Each row is where one point has got to under a steady rotation. How many steps took it there?
The counts run from 0 to 444.
120,132,113,91,102,85,135,118,109,106,113,86,78,101,83,99,117,89,83,85,120,78,102,71,95,101,86,92,97,120,93,130,84,103,89,96,94,92,96,82,88,85,90,107,102,99,106,67,105,122,122,70,72,120,54,120,99,100,81,74,79,97,116,112,105,102,81,132,113,108,115,105,105,94,83,124,89,96  390
126,106,99,86,91,103,120,75,93,117,94,64,80,98,73,92,97,105,83,116,140,102,103,74,92,100,105,81,126,123,90,115,93,85,102,97,103,94,92,102,98,77,89,114,102,85,96,88,106,103,99,112,73,85,70,99,98,107,82,113,79,73,115,120,117,85,75,127,111,88,123,83,107,82,102,117,72,133  59
120,125,116,112,90,103,109,107,84,126,99,86,106,68,65,107,101,80,91,113,126,89,107,55,70,119,89,83,121,143,118,111,117,95,103,90,105,133,123,106,67,69,94,91,104,84,78,83,102,63,101,87,76,78,84,68,82,103,109,96,85,90,99,95,108,80,88,100,123,91,117,108,103,93,98,85,101,125  63
111,111,97,90,115,107,116,72,73,116,113,92,100,78,66,91,118,95,104,98,131,100,104,100,90,126,98,82,127,91,86,76,88,99,83,95,97,118,88,135,80,81,88,112,97,112,115,89,93,87,74,107,112,102,84,61,76,107,95,121,94,91,109,95,106,81,80,123,119,100,141,105,107,88,106,102,86,122  130
102,117,129,106,96,113,132,100,96,119,99,88,93,90,57,108,125,64,99,96,136,92,100,70,72,83,114,97,125,144,81,101,85,99,91,109,106,94,117,118,74,82,98,81,87,103,108,100,119,78,94,93,92,83,98,54,95,107,104,121,86,105,111,103,124,87,100,114,133,112,104,104,108,81,93,103,103,109  249
108,131,133,109,99,106,123,99,91,109,116,90,90,82,75,126,118,88,106,70,132,103,83,72,99,75,120,81,130,105,79,89,78,111,113,112,84,114,87,127,81,116,124,104,86,122,104,77,113,74,105,111,82,106,115,124,109,109,78,127,81,81,110,102,100,83,58,114,94,109,103,111,107,77,93,119,96,74  9
136,93,112,105,108,94,105,97,74,117,104,106,103,92,60,103,110,86,112,102,92,105,82,88,63,94,90,82,120,89,107,116,85,77,71,90,88,110,91,105,87,103,107,95,67,101,98,96,105,62,82,91,63,102,124,82,121,121,68,124,109,97,105,120,92,95,101,141,109,115,124,100,91,92,102,83,93,129  2
132,118,114,85,111,98,98,114,99,103,131,94,88,98,95,102,126,91,110,77,100,82,84,60,103,120,70,80,105,78,104,112,87,96,103,99,79,118,86,124,77,112,112,113,89,106,125,69,85,98,112,86,68,122,80,127,80,102,84,104,79,90,121,97,92,110,62,126,82,93,128,116,118,95,79,109,90,93  381
129,115,100,108,95,73,124,94,86,119,105,79,103,104,46,94,110,85,104,104,112,76,103,87,101,105,76,79,117,82,100,105,111,91,77,90,112,119,75,81,83,91,72,105,103,113,87,95,121,109,93,91,90,103,65,91,84,85,77,93,117,101,114,109,108,90,86,129,126,113,136,83,96,82,109,124,84,126  206
99,120,126,122,111,94,131,133,107,115,104,98,113,101,84,125,119,65,118,86,103,78,117,77,82,85,109,77,89,112,112,94,92,105,85,98,95,106,124,121,54,119,104,53,109,125,115,102,109,68,109,97,74,126,110,89,92,84,85,125,114,85,108,73,132,95,110,133,114,114,91,89,116,85,97,101,98,99  407
89,113,118,97,85,101,107,130,102,103,88,83,119,102,70,101,113,99,125,65,107,77,105,66,70,89,84,78,94,130,112,118,98,103,77,80,110,98,114,101,90,90,117,66,98,126,118,92,106,82,113,63,94,109,84,83,74,87,76,98,128,110,97,85,123,93,106,137,143,113,96,89,90,108,84,101,108,113  327
116,111,114,115,94,112,111,125,107,121,86,89,110,120,72,103,111,78,121,108,98,89,114,79,77,72,109,91,113,124,116,87,79,71,86,86,91,113,130,109,75,111,98,94,89,105,129,80,95,76,86,109,59,107,113,78,88,95,90,144,125,101,106,104,128,91,107,149,111,106,96,100,117,88,84,117,95,119  251
99,108,131,124,113,85,110,98,77,132,117,104,103,70,73,119,140,70,120,83,124,92,92,91,59,98,111,85,105,98,101,101,104,123,74,94,80,91,91,123,55,104,103,82,54,87,105,98,115,64,96,90,80,96,115,85,90,117,102,104,98,102,110,77,102,77,76,97,101,100,111,102,107,90,111,104,101,101  5
106,148,108,97,110,88,127,117,86,116,96,81,90,105,76,112,137,76,93,93,129,92,67,78,111,115,88,76,128,96,93,87,110,100,119,91,95,119,90,116,89,104,102,103,106,85,107,78,124,118,120,105,87,99,80,104,85,91,104,83,98,81,123,117,81,87,81,85,95,100,114,104,113,80,88,140,103,96  351
125,102,125,133,106,92,104,113,67,119,103,124,99,79,86,122,141,70,108,62,114,99,91,80,55,93,94,85,114,100,98,104,90,104,67,88,80,83,93,109,62,110,116,88,61,85,103,87,89,67,88,94,80,125,115,90,105,99,99,99,76,117,111,84,125,76,86,114,103,100,104,116,101,98,99,97,90,109  4
131,142,102,89,117,93,102,103,77,134,91,86,102,94,62,106,116,97,100,98,108,116,107,93,90,101,95,61,118,113,119,104,83,86,109,77,79,109,121,111,87,97,104,110,103,82,104,78,86,85,104,96,41,99,97,102,91,114,112,110,118,66,115,128,86,78,78,106,85,90,117,102,100,89,87,125,86,121  68
105,87,110,92,90,107,124,82,80,103,99,86,98,91,57,92,96,107,105,95,148,85,71,75,63,94,98,82,150,108,100,93,100,98,84,107,108,110,88,103,91,67,95,112,77,103,93,93,101,92,91,105,104,102,103,84,106,128,78,130,77,102,105,119,114,89,75,134,107,109,124,106,93,103,95,102,81,115  90
99,136,102,96,124,94,106,93,49,117,108,77,75,76,58,122,124,101,129,94,132,109,77,79,63,114,80,68,119,96,87,98,96,102,94,110,77,110,85,129,105,108,142,85,100,130,103,87,109,86,92,106,99,105,105,84,103,123,83,125,98,93,90,105,88,75,110,121,110,106,122,91,98,81,80,98,84,100  41
118,84,109,77,89,107,128,95,84,107,110,95,99,94,80,104,110,106,103,79,109,107,91,82,88,102,113,69,112,103,110,120,89,90,102,70,89,89,99,119,90,108,134,96,108,129,109,78,77,86,88,97,51,123,128,110,97,121,75,134,103,89,95,109,109,73,89,155,88,97,123,81,91,77,99,98,83,113  371
107,110,120,122,93,106,106,81,86,129,95,80,92,75,54,94,107,93,91,97,122,103,116,97,67,111,104,76,110,125,94,95,108,106,90,86,102,104,84,93,101,86,107,108,100,105,96,79,116,67,82,94,109,88,74,67,75,114,91,98,127,96,111,94,123,72,79,120,130,92,129,111,95,84,118,120,98,108  210
108,141,112,109,115,97,110,103,51,92,118,71,105,82,77,103,112,109,91,86,140,76,82,68,86,120,81,57,107,96,110,102,103,105,80,102,91,128,80,111,91,86,103,111,88,95,96,81,121,96,103,86,88,98,93,116,79,104,81,89,115,80,108,99,82,102,54,111,92,95,136,120,105,100,105,100,106,105  383
119,97,112,77,105,100,123,97,113,126,98,87,82,98,59,97,123,75,104,71,119,99,81,99,74,89,119,94,120,135,91,113,75,104,87,82,98,83,83,103,79,105,100,116,76,85,115,71,107,108,112,111,85,114,71,90,104,98,90,106,74,99,127,128,119,81,90,120,113,104,108,93,104,98,75,128,78,106  244
115,106,125,115,86,110,100,106,93,102,113,80,88,72,74,92,130,88,84,79,130,86,95,67,79,129,71,84,111,101,92,101,119,112,78,75,101,82,76,90,77,92,114,109,87,98,112,91,99,103,103,106,114,101,61,93,72,77,90,76,79,114,114,79,138,69,73,99,128,79,129,97,104,90,103,115,96,111  53
96,140,126,91,105,129,106,112,106,106,115,83,68,76,99,91,124,105,92,84,131,91,97,56,87,104,91,94,101,121,83,126,98,108,92,101,81,108,94,98,82,101,120,117,93,121,120,66,114,98,93,81,93,81,77,93,68,119,80,96,95,106,108,79,118,109,79,115,120,101,131,131,117,115,79,111,102,74  386
132,103,122,91,86,104,118,120,94,94,81,93,115,104,70,106,98,90,93,60,88,76,111,71,94,87,73,69,130,113,105,108,89,72,110,76,117,127,94,104,95,101,106,117,109,105,117,70,108,105,108,67,85,118,77,104,86,89,68,109,124,93,108,119,101,87,78,134,123,102,111,95,105,94,97,104,102,97  176
108,155,92,72,121,107,110,109,91,120,85,81,97,85,51,95,112,95,107,85,108,96,99,103,102,99,105,71,109,124,89,84,74,96,90,96,100,132,96,114,102,104,100,111,99,132,117,72,130,83,110,93,87,93,86,90,95,107,72,113,144,71,116,119,84,79,90,123,114,111,122,99,97,90,98,125,89,110  321
124,126,130,109,106,112,112,115,82,105,87,115,88,83,81,101,110,69,65,88,105,92,110,75,58,96,91,97,122,115,95,126,93,86,78,86,94,98,96,80,106,73,109,109,87,111,95,67,105,87,88,56,100,110,77,79,103,99,72,69,87,120,114,105,125,85,114,136,132,108,107,120,98,108,100,115,96,115  394
116,122,126,112,94,108,115,118,116,104,105,91,99,96,96,101,114,82,85,77,108,74,114,51,104,85,89,100,99,107,83,96,100,91,117,111,95,125,104,105,73,108,102,119,88,132,139,80,120,89,94,91,92,109,79,99,79,102,64,106,104,97,128,97,131,92,75,130,123,105,104,123,120,86,93,125,97,80  17
135,106,102,87,104,93,95,85,84,104,109,70,82,92,66,102,104,109,108,110,125,97,82,78,82,118,59,76,131,85,87,85,113,84,97,106,89,117,63,105,98,108,104,123,73,127,108,98,115,82,106,110,95,92,77,89,98,102,69,119,101,100,125,113,100,103,85,129,116,95,138,101,101,78,107,115,78,102  50
97,122,100,103,123,77,144,113,67,109,103,98,109,106,73,131,121,80,110,72,101,93,93,105,88,120,108,70,98,96,107,94,88,94,96,74,82,92,119,113,71,118,119,71,105,104,114,83,101,107,107,88,68,123,102,108,90,105,86,108,117,79,122,96,90,85,111,115,92,103,124,74,119,86,94,110,91,102  38
121,83,116,95,115,90,113,102,102,111,87,84,112,122,75,111,95,103,118,75,94,95,116,86,69,80,79,80,86,109,92,99,83,70,101,78,105,100,115,100,94,122,113,107,85,114,135,85,98,75,98,73,68,123,79,95,90,107,45,112,114,95,118,114,118,89,94,144,118,102,113,89,106,84,98,121,87,115  331
117,122,106,95,109,115,93,77,55,100,94,64,101,115,71,99,104,113,123,122,137,102,111,61,68,92,61,70,112,113,94,109,81,88,94,97,87,104,87,107,106,82,107,106,117,96,103,93,86,110,86,84,84,92,73,101,93,110,87,104,112,92,86,99,111,95,82,130,122,99,129,105,89,89,77,123,106,138  139
106,102,105,83,108,94,141,107,82,117,75,89,97,107,80,92,100,91,90,103,97,102,101,95,87,117,97,90,102,96,106,98,109,81,103,69,103,100,118,93,88,81,84,127,93,91,121,72,106,95,90,103,72,109,65,84,71,122,70,102,114,80,136,121,105,80,100,143,102,94,124,98,120,96,104,149,70,110  428
116,123,125,106,105,94,117,112,101,120,110,97,101,97,76,135,123,63,131,73,114,81,106,72,89,80,96,93,101,124,96,104,96,102,121,111,99,126,113,114,58,119,112,73,99,122,109,88,107,66,129,94,70,113,106,105,104,87,80,118,87,87,108,87,116,81,104,119,109,121,85,94,102,64,86,101,99,82  408
113,105,112,96,112,83,122,84,68,108,124,84,106,90,65,111,119,113,112,103,130,79,98,69,79,116,96,82,97,105,108,118,102,124,90,98,85,98,101,120,69,76,99,61,85,95,97,105,102,79,95,98,70,91,112,82,86,125,104,116,82,89,77,87,90,90,61,118,109,98,132,85,98,84,85,72,89,124  374
139,107,105,98,89,77,119,88,83,92,81,100,113,111,48,96,110,71,87,91,106,100,112,77,89,93,75,67,121,99,92,107,96,73,91,83,110,100,99,72,126,99,117,103,118,124,102,84,107,109,73,68,79,117,99,84,97,107,75,96,114,95,108,123,113,80,101,137,136,102,130,87,91,81,106,120,99,126  362
119,119,104,73,93,103,126,98,73,100,115,109,94,80,73,109,119,61,94,80,111,81,84,71,91,132,92,85,125,101,95,99,88,96,106,98,117,134,98,135,86,93,99,105,106,122,108,83,82,104,98,99,98,131,93,98,94,78,80,95,72,103,111,110,114,76,92,134,110,97,119,99,112,77,107,90,96,96  128
117,109,127,91,93,102,111,106,89,109,88,80,104,92,66,96,114,110,105,78,116,90,96,76,91,88,82,79,114,94,93,86,106,86,111,110,97,131,100,93,86,100,84,152,82,95,106,77,113,76,100,99,88,94,65,110,91,122,67,104,121,75,119,126,103,89,55,119,97,93,107,102,101,93,99,149,88,83  19
125,106,114,77,108,78,139,92,92,112,112,64,90,101,78,124,123,93,109,93,130,77,75,56,82,114,93,92,111,95,89,112,108,93,116,87,83,100,108,124,64,99,105,79,83,87,109,96,111,117,123,112,75,104,85,102,111,111,94,128,51,91,113,118,87,95,88,121,91,112,108,77,124,83,78,105,94,97  342
94,130,133,114,82,92,115,98,68,101,116,77,105,85,78,105,121,110,116,92,136,62,89,51,86,99,77,88,110,99,104,97,124,120,89,120,93,130,99,109,71,72,95,96,77,106,97,98,118,81,104,100,104,101,102,93,75,99,87,105,96,99,92,86,108,81,56,105,114,105,99,107,93,94,80,104,105,95  14
124,126,108,90,113,96,108,101,60,108,102,90,90,102,56,123,107,75,124,115,107,106,96,82,76,108,63,70,128,87,105,104,93,73,87,97,86,131,95,129,101,112,115,77,96,120,101,86,111,89,99,80,72,98,123,77,115,111,90,121,108,91,90,118,82,91,114,121,129,116,132,99,94,81,93,108,100,117  441
131,134,122,95,100,106,131,119,99,81,101,94,91,97,68,105,136,83,106,71,132,73,90,60,112,89,94,79,120,111,65,105,74,106,92,98,105,113,84,120,81,101,105,93,93,127,110,108,126,120,95,92,110,108,105,92,87,75,84,108,80,105,108,104,100,87,77,113,130,130,111,100,92,107,68,101,94,122  168
122,115,113,103,95,84,133,108,69,72,83,70,109,109,74,107,98,114,94,74,115,88,82,47,101,88,70,52,104,97,91,102,107,83,110,90,98,110,104,90,98,90,136,89,107,114,101,97,124,102,104,80,79,114,105,111,96,114,60,120,112,77,103,112,89,90,71,116,105,106,108,81,117,90,91,99,103,105  264
107,123,125,138,89,108,137,124,99,87,91,86,110,107,94,101,110,84,91,93,115,68,111,53,97,81,95,91,95,95,98,85,104,90,88,97,105,128,111,100,72,91,91,93,95,120,129,95,120,88,100,81,101,106,95,95,66,95,68,109,116,93,118,76,124,97,71,123,132,110,107,120,121,88,112,111,104,102  16
121,126,119,119,99,116,135,115,63,82,109,92,97,102,98,104,119,67,86,107,114,82,91,35,72,116,80,81,126,90,100,88,103,67,99,89,83,117,119,127,83,85,130,93,99,103,115,98,97,113,95,107,86,111,94,78,92,103,73,119,64,111,116,91,110,97,110,129,106,117,107,110,124,103,90,100,101,108  345
